In the rows, zero is written as 100.
Y: several groups of rows, each row roughly a mix of its group's hidden directions:
Y (148 x 13):
88	118	104	130	116	94	77	120	81	83	98	79	123
84	127	108	123	99	64	109	105	112	129	96	82	98
109	102	132	119	98	86	85	73	108	118	75	96	125
108	76	111	81	87	98	98	94	114	106	55	126	103
85	126	119	133	100	77	88	78	99	115	80	113	96
112	76	95	107	126	120	79	65	81	111	106	116	99
83	123	86	120	101	110	94	107	85	63	127	103	81
139	101	121	85	100	95	119	91	76	71	111	94	107
109	62	95	56	94	95	106	109	95	88	115	106	115
83	107	124	105	110	82	64	87	77	109	115	78	114
120	68	105	77	69	90	120	102	120	116	109	89	100
133	74	107	99	119	99	96	107	76	111	105	125	126
101	105	123	111	84	65	97	99	135	118	89	95	121
85	117	73	116	107	124	90	104	65	92	98	124	86
122	75	94	83	104	133	111	127	99	104	71	105	111
106	115	91	106	120	118	79	114	76	72	80	128	103
101	100	119	134	115	103	91	75	93	108	74	94	132
112	67	86	64	88	121	121	121	109	98	96	102	97
101	88	76	82	117	127	120	131	80	98	83	113	92
113	82	114	82	76	106	102	73	95	68	118	86	79
120	82	121	97	93	107	89	80	120	105	59	100	121
89	120	119	125	125	101	65	82	96	103	87	101	121
101	72	82	62	103	120	120	126	107	97	100	112	96
87	117	100	115	133	79	91	110	83	114	101	106	137
85	119	84	105	112	97	108	116	68	66	118	122	107
75	119	81	110	100	107	105	100	108	102	126	66	70
90	88	96	111	114	69	95	90	96	134	131	80	91
117	84	123	115	96	86	99	89	116	129	70	101	125
126	83	116	109	111	94	103	85	108	122	86	85	141
108	54	88	73	88	118	108	108	118	107	94	95	83
144	75	98	81	84	109	118	87	105	112	89	110	112
118	76	122	72	93	125	88	80	93	95	109	91	126
110	102	97	80	81	93	132	125	102	95	120	74	76
64	115	98	98	101	71	108	112	116	109	126	84	79
94	129	109	138	107	87	79	71	87	91	111	104	101
66	112	116	108	134	84	92	82	79	89	83	109	102
75	112	69	89	102	109	102	112	93	86	124	101	63
128	80	113	114	108	85	99	74	116	121	79	110	125
119	102	122	113	105	79	99	121	105	124	74	89	131
128	69	94	89	125	119	91	112	82	98	96	102	129
119	72	96	70	96	109	138	124	106	107	91	105	99
87	114	108	129	110	84	86	112	109	104	74	85	137
127	66	83	81	116	123	105	114	91	91	90	117	114
136	68	111	73	89	106	118	95	120	107	91	97	107
71	122	63	120	107	98	98	113	76	100	100	112	83
81	127	112	120	107	82	75	65	88	96	109	116	99
76	127	96	91	90	90	119	114	124	75	108	90	71
91	90	111	110	109	90	87	94	120	111	61	124	130
84	131	117	141	102	83	80	87	96	105	97	87	105
93	102	78	112	129	127	84	85	67	103	113	117	105
124	77	108	99	90	101	126	122	113	132	75	93	106
116	99	101	94	96	98	103	147	106	75	94	79	126
97	106	81	106	101	88	143	125	79	101	92	110	74
64	121	85	96	104	106	93	106	98	84	128	96	66
115	85	129	109	97	84	100	84	107	139	77	106	118
69	112	79	116	111	104	102	97	91	117	97	111	57
103	118	95	109	119	113	68	90	68	81	125	96	112
98	112	68	100	109	124	120	114	76	90	122	103	74
126	91	104	108	99	89	132	94	77	120	73	125	102
120	82	86	65	121	89	100	112	99	95	102	86	135
112	93	118	132	101	88	84	76	99	115	75	116	125
120	90	98	110	123	116	111	110	92	139	71	107	112
99	111	101	108	74	94	110	81	105	98	123	84	54
89	90	81	60	115	129	101	122	108	92	118	93	111
108	82	101	76	84	84	123	137	111	100	114	80	115
115	75	99	82	88	94	133	126	120	119	95	85	113
114	98	95	82	98	113	103	142	98	67	87	93	123
109	85	85	67	87	132	102	97	119	87	115	96	75
83	120	99	118	115	94	85	60	89	122	115	105	80
65	107	96	112	100	80	119	85	95	125	128	83	87
100	109	114	120	120	67	80	78	95	114	104	84	128
79	125	93	123	122	122	102	109	117	115	72	108	86
72	111	89	82	92	95	88	87	109	73	125	69	88
124	62	109	82	96	125	98	73	101	118	103	113	99
86	103	85	86	118	104	132	140	100	96	75	108	94
111	85	106	77	87	77	125	126	115	119	112	81	116
110	118	124	98	96	106	82	120	134	84	83	79	119
82	126	129	122	97	72	108	78	112	113	92	98	84
96	111	95	77	92	129	88	89	94	80	138	88	81
89	105	85	121	120	114	81	93	79	103	69	133	96
69	124	92	101	84	75	114	128	108	88	112	86	81
114	88	129	119	101	91	96	92	108	114	56	106	118
65	137	102	110	110	103	92	94	96	73	102	102	74
108	74	125	100	109	101	71	91	113	107	87	103	139
102	90	92	70	81	121	118	110	121	97	116	80	70
123	80	85	80	95	125	122	133	88	98	84	100	88
83	126	92	121	120	91	103	122	64	77	94	100	100
85	102	93	67	105	119	103	135	127	87	81	95	95
97	91	103	124	105	111	104	107	97	125	53	121	111
83	122	88	112	111	105	88	76	75	73	128	106	83
106	103	102	124	110	69	100	101	76	117	82	114	135
65	124	90	107	129	90	87	106	103	90	88	122	120
107	106	71	97	108	116	107	127	61	75	112	102	99
117	67	102	70	99	116	118	120	122	101	81	98	113
86	84	112	63	92	111	104	83	115	69	112	86	83
124	91	122	94	90	81	83	69	119	105	113	88	127
113	89	120	122	100	90	99	81	102	127	62	116	114
99	85	118	92	92	98	107	77	121	136	75	78	114
126	61	91	95	95	117	110	107	100	130	85	112	117
79	99	105	92	97	113	124	117	136	111	68	101	85
128	76	94	61	89	112	125	106	102	96	119	101	96
84	117	108	95	82	68	95	127	97	111	119	109	69
109	102	117	68	100	123	105	84	104	62	114	102	79
119	91	96	111	79	91	124	86	109	143	86	107	84
112	87	111	95	88	114	121	127	114	108	62	90	122
86	124	81	98	116	118	125	130	94	88	98	95	71
103	99	81	69	102	124	94	130	86	71	118	99	90
91	95	93	76	84	92	109	91	113	100	150	82	93
125	73	92	83	107	117	113	129	106	105	72	98	120
97	77	107	77	73	136	119	94	97	95	125	97	89
90	97	122	106	99	81	75	66	119	123	101	115	122
74	125	99	131	117	98	76	76	100	98	88	121	97
82	126	107	123	87	70	97	77	107	106	122	92	78
78	131	100	107	100	90	90	82	103	59	122	102	91
66	121	118	110	106	77	93	107	131	96	99	75	103
83	110	132	100	96	84	93	72	95	122	78	92	127
124	63	109	86	104	84	102	117	109	111	98	86	133
105	110	84	119	88	91	107	80	70	100	134	102	71
109	94	118	105	100	72	125	123	113	125	75	93	121
113	101	109	112	110	68	81	101	84	93	116	81	138
95	114	101	125	96	61	120	132	112	111	95	90	107
86	134	92	91	102	90	116	137	100	81	104	86	77
82	106	123	98	123	85	70	86	105	75	95	107	129
122	70	106	86	113	101	110	107	55	115	98	93	109
107	82	91	77	99	92	106	134	117	125	97	101	134
85	132	73	112	96	97	106	108	76	89	126	93	75
118	69	97	79	106	130	92	63	108	108	99	94	104
105	96	87	99	92	111	137	134	89	110	105	87	68
96	118	104	82	88	85	117	128	132	78	115	80	108
98	100	106	107	85	81	119	135	122	126	74	89	91
101	79	118	108	99	91	96	101	125	134	75	102	131
143	78	109	79	91	100	135	106	94	100	97	95	100
113	60	88	79	93	113	104	88	107	96	136	95	88
101	77	94	94	99	87	123	133	119	128	83	91	119
86	86	103	81	74	71	103	104	129	102	72	116	90
87	112	98	114	116	80	82	67	89	120	129	100	82
83	120	120	132	109	94	95	89	99	109	62	115	113
113	68	84	65	98	113	123	127	101	101	112	102	94
97	82	81	100	110	104	120	142	98	111	69	103	115
83	114	68	109	118	92	111	130	84	104	113	110	73
82	99	95	62	103	98	101	97	107	81	140	105	80
100	118	79	119	110	120	108	130	85	74	91	125	87
117	111	92	104	110	124	93	115	70	59	94	91	113
92	125	83	115	111	116	79	112	72	66	108	91	109
115	72	105	80	96	119	119	121	128	106	73	93	109
112	96	88	96	101	121	125	138	99	102	66	105	83
76	125	74	110	103	109	110	101	94	87	103	114	58
118	106	116	122	111	114	71	82	95	79	98	102	136
one row of each group, then the others: which group is each in?
87	129	88	132	97	119	110	107	89	99	69	103	76 | T
90	88	104	106	98	100	90	61	87	135	117	94	74 | L
115	92	95	86	111	119	80	57	98	102	131	98	91 | Q

85	122	109	130	126	85	88	101	98	110	73	114	123 | L
79	113	88	77	128	135	94	123	99	79	96	95	93 | L
86	101	125	81	83	69	99	85	109	114	112	71	120 | Q
80	119	128	95	113	68	94	97	105	101	118	70	115 | L
79	105	91	75	97	100	94	93	111	86	141	96	68 | T
94	113	98	118	99	86	78	61	105	92	121	116	72 | Q
103	70	70	76	113	114	127	114	88	93	99	120	105 | Q
107	87	123	98	105	88	83	83	112	116	115	86	145 | L
87	108	87	74	102	126	102	95	101	68	112	111	65 | T
77	75	86	69	112	122	88	110	124	91	89	118	95 | T
123	70	113	92	87	86	105	109	112	132	87	96	127 | L
